In the rows, zero is written as 128.
The rows of A fall into a few groups, which share some directions, and each row is roughly a mix of its group's hidden directions.
A (144 x 10):
[[121 121 103 100 172 146  87 137 123 133]
 [109 156 143 136 109 109 137 154 105  82]
 [130 172 176 141 143 110 118 128 136 107]
 [164  96 108 157 138 111 108 101 107 112]
 [109 119  87 135 104 161 126 104 152 103]
 [139 108 152 137 143 124 124 112  88 177]
 [103 129 136  69 147 135 156 143 129 134]
 [ 90 142 156 131 127 146 151  86 112 147]
 [102 137 180 143 128 109 137 125 166 136]
 [120 161 135 136 127 123  85 140  82 113]
 [ 69 115 138 133 113 119 139 116  95 142]
 [113 148 143 142  86 120 179 137 136 132]
 [154 128 168 103 132  97  96 130 150 115]
 [102 166 153 140  93 105 145 146 122 146]
 [118 144  80 157 153 120 128 160 114 140]
 [ 85 107 139 103 143 124  96  94 125 118]
 [ 88  91 140 141 141 126  95 121 146 102]
 [ 82 113 115 130 127  89 126 105 149 102]
 [146 128 145 116 111 137  66 142 108 132]
 [129 139 173 101 116 101 147 119 134 165]
 [114 125 128 123 133  80 154 143 129 174]
 [167 118 130 122 167 136 164 149 133 103]
 [115  86 123 125 136 134  87 119 135  87]
 [134 121 130 168  91 138 106 172 127 132]
 [124 155  99 167 150 108 162 131 138 147]
 [ 95 140 147 137 103 137 153 106 129 174]
 [107  97 100 160 103 148 159 146 121 134]
 [102 105 160 127 119 142 141 104  89 157]
 [112 136  98 141 174 121  91 116 114 145]
 [119  93 111 151 118  99 161 163 133 143]
 [101 124 131 167 131  86 160 132 151 139]
 [128 118 150  69 109 111 128 107 139 109]
 [128 177 115 111 143  89 112 140 136 151]
 [129  99 104 152 110 109 163 156 103 147]
 [114 155 104 136 148 134 171 159 155 132]
 [ 90 154 148 133 131 133 155 141 173 133]
 [145 167 121 164 103 138 100 156 118 138]
 [154 119 167 125 108 145  94 162 140 116]
 [123 110 165 121 103 132 148 163 112 164]
 [154 156  94 144 113 136 171 128 126 153]
 [108 139  75 134 123 152 155 113 153 119]
 [126 102 136  89 154 146  89 152 142 137]
 [140 141 132 105  99 115 160 170 120  98]
 [164 118 115 103 155 129 110 106 171 121]
 [135 128 126 142 116 153 152 107 105 183]
 [114 138 106  90 106  95 140 159 152 117]
 [129 125  89 128 134 160 181 113 132 134]
 [135 120 107 156 111 146 166 172 111 126]
 [127  80  86 103 130 144 134 125 105 133]
 [117 133 104 130 133  89 181 147 132 139]
 [114 120 144 105 146 127 178 170 127 131]
 [101 108 144 150 148  92 137 126 149 168]
 [ 90 150 137 152 123 148 145 110 108  88]
 [111 128  80 128 143  98 146 157 103 136]
 [138 144 108 112 140 127 164  79 144 106]
 [121 148 112 138 124  86 129 103 162  93]
 [118 135 120 175 121  89 141 119 157 106]
 [114 134  94 157 129 127 170  91 143 129]
 [114  94 104 139 140 150 113 130  89  94]
 [137 129  77 145 124  92 158 145 139 132]
 [142 123 102 109 149 134  74 125 108 104]
 [129 117 106 120 122 172 164 148 114 161]
 [149 103  96  93 121 132 164 155 114 135]
 [173 105 115 125 125  81 115 129 126 107]
 [155 114  83 162 114 114 110 132 151 144]
 [174 135 143 118  84 127 131 121 100 147]
 [176 109 138 125  92 114 123 108 129  99]
 [132  87 110 137 121 146 153 168 149 105]
 [154 144 168 151  91 138 132 152 126 150]
 [151 140 171  88 113 153 113 134 120 111]
 [100  97 100 112 158 133 121 132 146  89]
 [ 86 143 143 149 141 100 111 119 110  92]
 [124 135 138 124 112 114 189 155 132 151]
 [127  75 140  93 147 141 136 140 104 140]
 [122 115  83 146 108 113 125 107 148  89]
 [118 121 145  89 132 107 172 144 108 103]
 [137 113 148 101 129 165  97 162 107 141]
 [116 100 155  89  97 136 119 153 154 131]
 [171 123 143 119 104 144  89 109 147 146]
 [ 92 132 118 131 104 119 148 143  85 161]
 [105 147 174 138  95 133 144 112 118 155]
 [109 150 110 130 135 173 141 100 124 165]
 [120  85 157 165  99 111 129 109 125 133]
 [148 126 158  75 128 123  92 139 137 125]
 [117 170 110 137 145  96 142 157 126 159]
 [101 147  99 108 176 121 108 143 143 132]
 [ 92 157 149  86 137 112 112 102 129 127]
 [129 117 123 171 150 133 110  91  90 136]
 [130  91 114 140 126 103 178 138 119 153]
 [159 120 140 119  98 123 101  88 129  94]
 [118 137 122 118 177 146 104 127 171 116]
 [119 171 158 110 111  99 105 135 121 101]
 [ 89 140 179 125 124 106 143 116 117 110]
 [132 120 119 189 100 120 149 127 137 146]
 [119  68 158 134 123 142 107 133 135 143]
 [132 108  91 152 147 141 168 127 118 160]
 [148  98  91 139 169 147 143 127 139 147]
 [141 111 101 100 102 119 153 136 173 119]
 [ 91 106 164 120  85 128 118 121 117 146]
 [144 169 130 117 124 101 140 135  80 146]
 [117 158 131  83 128 110 101 133  92 144]
 [138  98  84 126 132 136 147 151 145  91]
 [106 144 171 136 128 119  98  84 132 126]
 [171 112 137 134 156 154 111 114 150  97]
 [ 88 111 151 116 122 148  85 101 127 134]
 [106 161 129 155  86 122 115 142 116 160]
 [123 104  91 180 141 108 144 121 118 129]
 [133 149 165 135 126 158 131 131 111 178]
 [ 96 118 125 171 165 139 127 126  94 124]
 [177 118 147 161 106 120 131 153 111 142]
 [126 161 141 164 142 118 104 112 172 133]
 [107 115  88 125 176 138 137 126 118  99]
 [146 115  97 105 144 104 164 158 139 150]
 [ 88 106 109 165 122 154 123 109 153 124]
 [131 138 109 156 115 169 124  95 131  90]
 [127 109 113 138 123 121 153 163  86 163]
 [165 152 173  98 135 120 146 128 130 147]
 [112  96  78 128 132 151 142 159 125 137]
 [113 152  82 115 116 114 110  96 113 102]
 [132  90 148 106  94 147 143  97 143 144]
 [147 139 137 111  99 137 135 161  76 131]
 [ 88 107 120 100 117 121 129 119  81 145]
 [105 120 118 100 133 173 143 155 155 107]
 [131  95 135 158  92 128 149 162 150 116]
 [189 141 112 146 109 137 131 152 122 117]
 [ 84 102 117 114 154 119 113  93 109 138]
 [ 98 131 117  72 143 159 144 124 133 128]
 [130 114 172 139 149  84 123 149 113 143]
 [117 154 114 108 104 147 125 126  72 140]
 [145 140  79 129 101 146 140 107 112 158]
 [111  84  97 141 134 126 137 160 108 154]
 [102 119 170 110 144 153 104 152  99 127]
 [ 84 111 129 170 123 118 138 136 164 119]
 [ 88 109 104 104 128  98  89 127 119 132]
 [107 123 100 140 132 124 167 114 123 178]
 [125 127  93  92  92 148 158 110 133 120]
 [180 120 146 139 125 154 150 138 158 114]
 [130 140 162  93 163 104 102 126 104 134]
 [115 144 163 164 159 137 135 112 164 129]
 [142 100 106  92 102 167 127 149 135 116]
 [ 89 130 121 146 144 102 142 126 165  93]
 [121 113  72 158 146 120  99 126 122 127]
 [125 138 138  95 148 157 128  74 120 115]
 [171 148 129 109 130  93 149 134  97 147]]

Each list below has one row that fits no group; the rest each fit one group, if only roughly. Name that row.
  * K_301: [114 151  93  86  93 130 141 140 109 126]
  * K_928: [ 95  95 111 142 153 148 139 161 139 153]
  * K_669: [ 92 131 181 144 132 151 129 124 126 102]
  * K_963: [147 168 106  98 135  84 120 140 123 121]
  * K_55: [138 129 151 102 117 124 118 139 101  71]
  * K_927: [133 126 128 109 132  92  88 155 106 162]
  * K_490: [130 158 108 112 142 170 131 132 163  99]
  * K_590: [145 164 111 167 114 150 116 100 122 152]
  * K_350: [131 139 114 112 121 137 174  89 131 164]
  * K_996: [173 142 102 110 132 103 114 100 152 115]
  * K_140: [ 93 146 112  97 144 174 108 123 137 125]
  * K_159: [190 119 145 137  94 129 135 129 122 131]
  * K_406: [127 167 149 132 161 156 113  96 106 135]
 : K_159
  * K_634: [139 137 133 121 190 124 108 110 129 155]
  * K_526: [156 109 146 124 154 115 147 145 135 179]
  * K_114: [150 108 159 150 109 157 108 137 168 122]
  * K_196: [ 97  89 137 137  81 111 122 109 124 123]
  * K_688: [174 142 115 154 118 108 164 130 102 123]
  * K_135: [131 146 126 131 128 122 163 175 161 102]
  * K_202: [172 140 149 134 124 150 122 113  80 136]
  * K_258: [133 138 113 179 126 144 110 141 157  95]
  * K_994: [121 110 137 109 123 115 175 126 167  98]
  * K_889: [148 144 126 144 142 162 159 171 138 149]
 : K_526
  * K_481: [132 167 146 134 118 118  78 110 144 149]
  * K_592: [100 124 135  67 145 120 119 131 104 136]
  * K_778: [ 94 163 127 147  98 102 120 152 140 105]
  * K_246: [127 166 123 149 119 157 151  90 101 126]
  * K_684: [122 120 130 149 131 132 158  76 152 156]
  * K_375: [111 124 107  83 127 162 124 165 121 143]
  * K_944: [187 119 138 122 157 152 134 120 141 142]
  * K_499: [121 145 124 108 150 134  93 126 101  79]
  * K_307: [168 113 133 111 116 174 123 129  94 127]
  * K_612: [152 137  99 145 123 118 164  91 161 130]
  * K_157: [113 114  65 134 132 132 101 126 113 143]
 : K_592
  * K_425: [125 129 111 153 130 182 148 156 147 145]
  * K_395: [117  89 124 119 166 121 134 147 134 173]
  * K_370: [140 138 154 168 106 137 147 103  89 138]
  * K_729: [112 142 158 138  98 150  91 138  92 130]
  * K_250: [182 136 130 105 103 106 126 143 119 100]
  * K_329: [126 127 106 137 155  85 128  91 159 119]
  * K_528: [129 179 121 143 157 162 130 148 146 132]
  * K_914: [101 165 126 108 148 110 128 149 135  84]
  * K_509: [153 102 149 101  87 153 134 139 103 136]
  * K_888: [144 141 150 148 163 129 131 138  98 173]
  * K_372: [155 141 111 115 124 162 141 107 133  78]
 : K_914
  * K_328: [132 146 125 120 105 143 190 107 124 139]
  * K_731: [128 153 119 135 107 120  89 141 131  76]
  * K_411: [123 163 152 155 123  83 109 107 120 140]
  * K_895: [131 118 160 126 134 160 151  83 121 156]
  * K_327: [152 129 108 135  98 148 157  89 150 147]
  * K_923: [165 142 130 111  80 116 154 140 108 124]
  * K_665: [134 121 142 108 159 126 104  78 126 158]
  * K_587: [130 170 126 106 118 107 157 147 160 104]
  * K_812: [146 153 164  91 125 101 129 126 156 105]
  * K_195: [151 128  85 152 128 146 101 127 167 122]
  * K_132: [145 141 135  84 112 127  93 119  96 151]
  * K_575: [157 133 125 172 152  82 137 123 131 127]
  * K_589: [ 89 135 160 146 165 111 144 104 131 146]
  * K_604: [156 102 125 173 115 129 168 127 137 111]
  * K_494: [127  71 145 130  87 131 114 120 135 120]
 : K_895
  * K_767: [134 103 129  92 102 145 130 120  94 167]
  * K_680: [133 125  98 110  96 125  78 134 107 107]
  * K_855: [152 140 136 171 120  97 169 128 112 134]
  * K_522: [115  89 127 119 119 181 103 125 145 122]
  * K_57: [154 128 122 126 184 165 124 140 146 125]
  * K_656: [140 138  84  97 110 145 163 137 150 136]
  * K_567: [ 83 104 131 148 110  99 111  97 141 124]
  * K_534: [149  74 102 150 117 122 145 146 131 110]
  * K_442: [118 132 114  82 145 143 167 141  97 134]
  * K_762: [134 111 142 158 182 119 122 128 161 135]
  * K_763: [156 129 167 136 113 152 128 104 139 170]
  * K_477: [117 122 124  89 149 158 122 171 154 135]
  * K_916: [106 119 118 124 133 134 135 186  90 134]
 : K_656
  * K_416: [156 114 164 110 147 152 130 124 104  89]
  * K_503: [145 120  83 113 126 108  95 149 100 144]
  * K_909: [137 101 176 138 114  84 117 121 131 136]
  * K_555: [111 142 114 138 138  68 108 113 107 121]
  * K_233: [170 120  94 146 162 121 107 108 135 143]
  * K_712: [131 154 109 124 108 110 159 180 130 116]
  * K_360: [142 136  90 121 132 170 161 151 148 123]
  * K_90: [115 131 163 157 113 132  77 142 126 111]
  * K_654: [133 102 150 160 135 166 144 138 104 159]
  * K_934: [157  92 149 123 124 155 153 124 145  92]
 : K_233
  * K_636: [179 149 141 116 166 126 106 117 112 127]
  * K_991: [113 137 142  96 149 182 101 125 127 132]
  * K_302: [154 121 143  79 116 162 133 116 147 108]
  * K_153: [142 114 117 107  97 103 155 171 117 146]
  * K_912: [128 127 108 121 154 105 162 143 147  81]
  * K_535: [137 106 120  87 129 135 119 178 112 148]
  * K_274: [ 89 109 141 120 120 101 141 167 128 160]
  * K_959: [ 96  96 143 134  96 121 131 137 165 100]
  * K_554: [ 91 159 145  92  92 114 141 129 132 136]
  * K_785: [121 180 137 137 155  90 125 142 145 124]
 : K_302
  * K_807: [147 136 117 157 115  93 155 113  86 136]
  * K_188: [159 149 156 133 140 148 139 175 116 148]
  * K_899: [128 154 154 117 102 179 101 120 134 123]
  * K_103: [115 142 152 108 134 140  98 154  93  92]
  * K_470: [ 91 106 133 133  90 119 117 109 150  94]
  * K_383: [124 169 150 155 149 107 155 142 146 152]
  * K_866: [138  93 139 129 123 168 161 164 116 127]
  * K_650: [167 110 137  86 101 106 132 154 129 121]
  * K_94: [143 145 115 150  97 125 104 128 179 108]
  * K_672: [123 156 142 151 110 128  68 127 115 121]
  * K_602: [117 120  83 143 147 136 109 165 101 109]
 : K_866
  * K_863: [123  87 164 150 149 126 101 125 159 125]
  * K_670: [152 147 113  97 109 137 161  87 129 147]
  * K_518: [169  91 117 145 111 141 115 145 136 162]
  * K_678: [158 143 132  96 101  81 120 116 118 113]
  * K_740: [109 130 110 143 130 136 143 111 182  93]
  * K_830: [104 158 132 170 142 110 147 152 157 119]
  * K_936: [152 138 140 163 141 160  84 114 144 123]
  * K_178: [ 78 135 172 137 138 141 137 108 124 108]
  * K_235: [151 124 122 160  94 115 144  99 107 161]
  * K_73: [ 91 112 120 141 168  92 107 121 116 144]
  * K_176: [150 133 128 119  81 147 155 111 106 158]
  * K_594: [144 112  86 154 137 119 142  96 160 143]
  * K_272: [145 176 101  99 139 153 129 115 117 108]
  * K_872: [110 116 133 141 142 177 161  97 144 131]
 : K_518
